In the rows, 128 means zero.
Each named move below is a turn or a mirror, shown by a few rows before and after it. Which moves, in which order, take the first row of each later pair to the second? The first pair is answered.
Lib:
[103 111 115 110 113 131 152 151] -> [108 111 166 136 146 124 115 123]
[128 158  90 127 128 140 107  86] -> [129 157  88 131 127 141 104  86]
[136 132 149 129 153  99  97 116] -> [127 133  93 102 116 106 138 147]
[ 83 104 114  91 140  98 137 148] -> [ 88 102 147 106 161  95 112 129]
Devab:
[ 92 100 134 115 122 116 121 118] -> [ 90 104 134 116 135 109 119 126]
[131 144 112 140 138 147 141 137] -> [135 142 103 131 122 146 142 127]
[ 90  96 119 104 104 129 162 145] -> [ 87 104 124 107 137 120 152 170]
fufi:
[149 141 111  93 113 101 111 105] -> [175 136 143 129  97 126 134 113]
[129 145 147 138 192 113 132 158] -> [130 146 147 140 193 114 134 160]
[123 120 174 167 135 127 138 144] -> [ 87 132 128 116 160  96 107 130]
[129 139 140 124 159  99 116 148] -> [141 134 157 142 153 110 124 151]
tav:
[128 115 104 112 123 130  88 130] -> [125 113 107 108 129 124  87 141]
[155 138 100 145 121 168 140 134] -> [130 116 102 127  97 162 136 107]
[106 149  89 153 158 170  82  83] -> [ 73 125  98 126 149 149  81  74]
bilu:
[104 123 141 126 158 110 110 123] -> [ 91 110 126 116 127 116 123 109]
[127 120 145 107 104  93 118 118] -> [139 128 137 102 102  89 118 127]
[160 144 123 119 127 115 128 160] -> [141 134 151 131 156 114 112 150]
[130  97 136 114 102 110 141 136] -> [145 109 129 115 107 103 143 148]

Between the rows of a pair lie two moves.
[136 162 105 156 179 149 116 152] -> [ 78 114 114 146 140 170 126  97]
bilu then bilu
[ 85  89 139  84 122  93 135 130] -> [170 162 121 146 163 121 142 178]
tav then tav
[144 143 130 115 111 104 141 146] -> [115 129 164 128 142 111 125 132]
bilu then bilu
[ 96 150 145 148 172 118  94 126] -> [121 143 123 147 101 145 108  74]
tav then Devab
[ 91 114 136 121 138 126 147 166] -> [120 133 124 136 141 136 155 177]
bilu then tav
[140 117 171 165 138 141 101  84] -> [172 150  90 136 124 135 151 171]
Lib then bilu
[121 120 166 154 152 133  96  99] -> [104 125  74 103 105 133 145 139]
fufi then Lib
[101 135  85 119 155 107 138 143] -> [ 83 114 118 126 151 114 120  95]
Lib then bilu
[146 102 120 121  79 135 154 147] -> [134 119 120 108 136 108 137 187]
Devab then fufi
[138 103 159 132  90 129 164 156] -> [103 113 156 102 143  91  96 119]
fufi then Lib
[153 135 103 123 164 116 132 126] -> [167 132 111 139 142 135 138 107]
tav then fufi
[ 92 114  95 104 124 141 106  96] -> [104  81 151 136 100 155 140 116]
fufi then tav
[167 139 119  94  84  93 104  91] -> [177 154 156 125 151  81 102 154]
fufi then Devab
[133 124 125 109 118 100 129 137] -> [136 130 141 125 143 103 119 141]
tav then bilu
[ 98  83 120 138  91 156 179 104] -> [161 119 181 179 150 125 115  92]
bilu then Lib
[100 135 115 113 109 125 112  89] -> [125 151 129 124 121 114  95  87]
bilu then Lib
[122 141 115 147 168 158 109 122] -> [139 130 106 138 105 163 126  95]
Devab then fufi
[ 66 106 124 117 138 125 137 117] -> [120 144  81 105 122 113 154 159]
bilu then bilu
[185 125 138 166 101 138 123  83] -> [114  72 166 115 112  85 125 110]
tav then tav
[162 146 131 137 113 126 130 130] -> [131 128 157 144 136 131 114 111]
bilu then bilu
[100 146 121 128 138 158 104  99] -> [117 142 113 135 107 173 142 124]
fufi then Lib
[148 144 127 171 141 172 146 130] -> [ 90  93 136 128 107 154 143  94]
tav then tav
[ 58  86 174 125 117 132 123  90] -> [ 70  85 147 123  81 149 169 118]
Lib then fufi
[155 131  96 106  77 136 133  92] -> [145  98 144 112  67 130 157 113]
tav then fufi
[173 153 153 182 109 120 136 155] -> [113 152  87 113 106  95  92  90]
tav then fufi
[139 137 105  65 105 109 125 120] -> [133 135 168 114 166 123  88  99]
Lib then Devab
[106 106 165 129 136 117 120 100] -> [ 99  97 157 122 119 121 140 109]
tav then bilu
[105 108 132 133 155 128 118 114] -> [102 101 125 128 138 133 132 110]
tav then bilu
[124 145  95 157 168 161 120 134] -> [124 133 100 160 138 178 122 102]
tav then fufi
[146 131 160 134 143 117 114 142] -> [129 134 114 102 126 113 129 156]
fufi then Lib
[103 101 153 156 144 158 165 165] -> [ 70 112 132 123 177 124 117 144]
fufi then Lib
[131 157 101 155 150 155 101 111] -> [126 159  96 152 156 152 107 126]
Lib then bilu
[119 122 130  98 123  94  93 107] -> [149 116 134 124  78 126 152 136]
fufi then Lib
[125 134 122 117 101 142 140 117] -> [130 138 124 110 113 122 144 144]
tav then bilu
[121 107 186 154 140 125 119 126] -> [114 113 127 119 125 127 166 182]
Lib then Devab
[151 175 131 137 136 130 124 127] -> [140 163 146 150 138 144 121 111]
Devab then bilu
[161 159 139 126 139 116  78 113] -> [129 140  79  90  90 129 131 134]
bilu then Lib
[107 108 136 151 110 137 168 143] -> [ 78 118 122 119 144 108 120 119]
Lib then fufi
[172 118 145 143 109 114 106 105] -> [157 122  94 109  90 106 126 123]
Lib then fufi
[137 165 117 163 202 168  98 151] -> [181 165  84 152 107 186 121 101]
Devab then bilu
[117  92 129 114 106  93 120 128] -> [129  98 123 112 101  90 121 131]
Lib then bilu
[119 148  94  84 157  89  86 129] -> [ 89 122 104  85 149  98  88 105]
bilu then bilu
[ 80 118 129  97 133 111 115  95] -> [128 121 181 150 144 127 150 156]
tav then fufi
[143 113 155 133 105 106 124 107] -> [126 113 150 115 118  86 114 120]
tav then fufi
[132 113 152 140 141 123 171 201] -> [ 95 123 130 105 178  87 118 174]
Lib then fufi
[158 139 165 118 141  76 108 160] -> [115 111 117  87  97  92 156 168]
bilu then Lib
[101 121  76  98 158 172 142 154] -> [119 104 111 107 110 174 111  65]
Lib then Devab
[116 111 149 114 135 105  99  83] -> [139 108 186 141 144 107 122 124]
tav then fufi
[100 155 110 143 170 155 101  75] -> [134 144 107 168 117 189 166 112]
Lib then fufi
[126 100 121 124  80 126 121  82] -> [ 94  92 156 121 148  98 120 148]
tav then Devab
[144 148 180 105 146 103 127 123] -> [150 166 157 101 154 105 120 115]
tav then fufi
[118 121 134 122 155 108 119 146] -> [137 117 143 136 136 123 145 162]
Lib then fufi
[ 84 120 121 104 154 126 123 121] -> [ 82 122 120 114 160 135 131 127]
tav then bilu
[138 120 151 163 159 143 134 132] -> [115 104 123 144 119 152 160 127]
bilu then Lib
[135 129 173 173 155 146 120 114] -> [109 106 119 140  90 162 166 109]
bilu then Lib
[110 113 136  98 115 107 141 152] -> [160 154 121 134 125 136 140 158]
tav then tav
[108 122 130 140  98 128 143 132] -> [130 135 154 157 120 122 119 128]
bilu then Lib
[107 146  66  92 134 114 125 121] -> [157 134 170 180 143 140 120 106]
Lib then fufi
[ 95 144 116 145 152 163 136 104] -> [ 76 128 123 132 157 146 140 118]
tav then tav
[149 106 128 126  84 119 131 119] -> [154 120 143 121 126  92 107 140]
Lib then Devab
[120 114 136 116 160 123  94 131] -> [105 101 109  99 124 135 113 123]
bilu then Lib
[114 132  78  97 130 115 134 168] -> [142 147  64 118 118 144 130 143]
tav then tav
[143 129  98 107 130 110 113 137] -> [119 114 129 115 155 116  97 122]
bilu then bilu
[158 109 156 128 115 129 117 158] -> [131 114 118  91 120 112 106 156]
Lib then fufi
[ 73 115 125 119 134 166 171 146] -> [ 70 119 156 130 169 156 131 123]
Lib then fufi
[ 54 111 148 132 179 136 118 165] -> [ 70 106 132 140 139 156 166 193]
fufi then Lib
[156 131 134 110 132 101 100 121] -> [173 125 132 121 106 120 133 142]
Lib then fufi
[109 125 118 140 146 158 131 104] -> [134 142  92 133 131 149 144 122]
bilu then bilu
[131 152 115 141 143 134 126 135] -> [102 134 125 138 136 140 126 113]
bilu then bilu
[128 104 146 125 104 122 170 156] -> [108 128 103  91 129  99 143 152]
tav then fufi
[137 149 121 130 132 122 121 143] -> [105 127 140 135 132 131 114 119]
bilu then bilu
[108 113 137 121 145 122 131 152] -> [143 140 121 149 136 154 129 133]
tav then tav
[128 129 133 139 140 139 138 188] -> [122 154  84 117 140 138 109 149]
tav then fufi
[135 130 108 172 159 132 111  84] -> [ 92  96 111 138 138 118 121  77]
bilu then tav
[170 149 197 177 161 130 115 143] -> [113  93 168 146  68 163 147  79]
bilu then bilu
[105 140  90 114 179 114 141 206] -> [116 159 116 167 207 158 111 157]
tav then bilu
[145 111 141 127 134 119 116 167] -> [145 115 153 151 141 139 104 141]
tav then bilu
[137 100 119 102  63 113 133  94] -> [170 119 130 111  74 103 117  95]
Lib then bilu
[112 153  85 105 122 123 155 143] -> [131 140 113 135  96 146 178 131]
fufi then tav
[103 136 173 135 145 117 110 125] -> [132 158 162 157 145 138 108 116]
tav then tav
[117  99 125 101 103  90 130 122] -> [141  96 161 133  97 104 139 122]
fufi then Lib
[109 112 100 123 107 159 122  84] -> [111  82 152 140 106 150 153 122]
tav then fufi
[108  92 166 133 104 145 125  75] -> [ 99  94 116 100  79 144 144  95]
Lib then fufi
[108 121 110 107 119 123 120 113] -> [121 124 109 110 115 124 119 108]
Lib then bilu
[133 129 137 127 119 119 111  98] -> [150 146 109 122 120 114 126 130]
Lib then bilu
[137 156 132 128 163 131 120 159] -> [107 136 146 129 173 136 116 148]
Lib then bilu
[148 165 102 117 147  97  82  81] -> [151 125 149 143  93 123 111  57]
fufi then tav
[151 151  64  96  96 133 107  70] -> [ 99 116 101  61 141  70 116 146]
tav then tav
[122 137 106 100 134 117 117 129] -> [144 122 141 136 101 144 142 122]
fufi then tav
[146 153 111 148 170 150 129 134] -> [103 118 123 139 145 167 133  98]
bilu then bilu
[ 97 133  61 114 146 152 123 119] -> [142 120 135 180 137 185 141 119]
fufi then Lib
[ 76 116 153 149 189 145 123 133] -> [ 77 107  92 117 117 164 172 138]
Lib then Devab
[136 107 113 111  95 118 189 168] -> [186 150 108 148 117 140 170 157]
bilu then tav
[ 96  90 169 142 110 145 138 117] -> [131 117 116 124  79 143 169 153]
Lib then bilu
[120 134  99 143 126 149 167 169] -> [ 96 108 154 163 135 159 132 104]
Lib then bilu
[102 126 109 123 137 133 126 113] -> [111 112 136 141 123 146 144 115]
fufi then tav
[116 133 125 112 158 108 104 128] -> [152 126 143 150 123 144 150 152]
Lib then fufi
[157 135 116 148 145 130 146 165] -> [124 112 155 163 163 137 125 131]
Lib then bilu
[170 137 129 122  98 107  90  75] -> [173 143 141 130 120 102  78  83]
bilu then bilu
[148 150 114 149 135 136 155 131] -> [119 132 139 162 149 143 142 109]
bilu then bilu
[121 150 132 127 178 135 107 121] -> [145 142 122 145 136 161 160 152]
Lib then fufi
[140 107 123 106  77 128 192 181] -> [136 135  87  89 111 111 174 201]
fufi then tav
[123 119 116 111 141 127 125 140] -> [113 110 127 115 138 133 116 125]
Lib then bilu
[ 91 156  60 131 153 170 132 156] -> [ 66 125 111 147 151 179  99  86]
Lib then bilu
[167 139 132 130  94 128 152 158] -> [177 150 142 142 116 125 132 157]
tav then bilu
[ 85 110  78 106  82 162 143  58] -> [186 196  73 132 164 119 121 156]
bilu then bilu
[148 126 146 170 157 180 154 172] -> [120 108 134 158 137 190 170 162]
bilu then Lib
[171 133 160 137 139 130 148 113] -> [138 143 106  84 149 102 129 114]
fufi then Lib
[118 114 138 131 125 129 154 161] -> [125 138 111 129 141 127 143 168]
fufi then tav
[101 143  98 135 110 146 113 119] -> [114 125 136 156  98 155 137 134]
tav then fufi
[145 132 150 123  84 121 109  81] -> [122 119 176 107 128  79 119 149]
tav then tav
[106 126 101  99 126 119 152 173] -> [ 94 123 130 116 161 116 134 171]
bilu then bilu
[131 120 114 130 108 142 129 111] -> [121 105 132 127 106 134 136 122]
tav then fufi
[177 133 150 133  93 131 105 101] -> [149 139 103  92  96 115  94 101]
fufi then Lib
[ 90 135 145 109 130 134 112  98] -> [115 156 148 122 165 126 118 148]
tav then tav
[117 149 110 107 165 125 105 134] -> [ 93 125 108  99 138 139 116 111]
bilu then bilu
[140 125  97 166 130 165 156 132] -> [125 116 103 163 121 167 146 101]
bilu then tav
[135 110 140 113 105  94 129 130] -> [106  98 157 129 127 113 133 127]
Devab then bilu
[112 107 159 118 126 118 138 123] -> [126 107 159 120 118 118 133 113]
bilu then Lib
[148  82 230 167 114 127 120 119] -> [113 131 157 100 198  66  73 162]
fufi then tav
[144 138 140 166 143 151 129 132] -> [142 132 123 152 108 155 133 104]
tav then bilu
[174 133 140 137  81 149 132 112] -> [122 113 130  92  81 118 119  97]
tav then fufi
[113 114 113 107 107 106 145 138] -> [128 132 128 121 146  97 129 158]
bilu then bilu
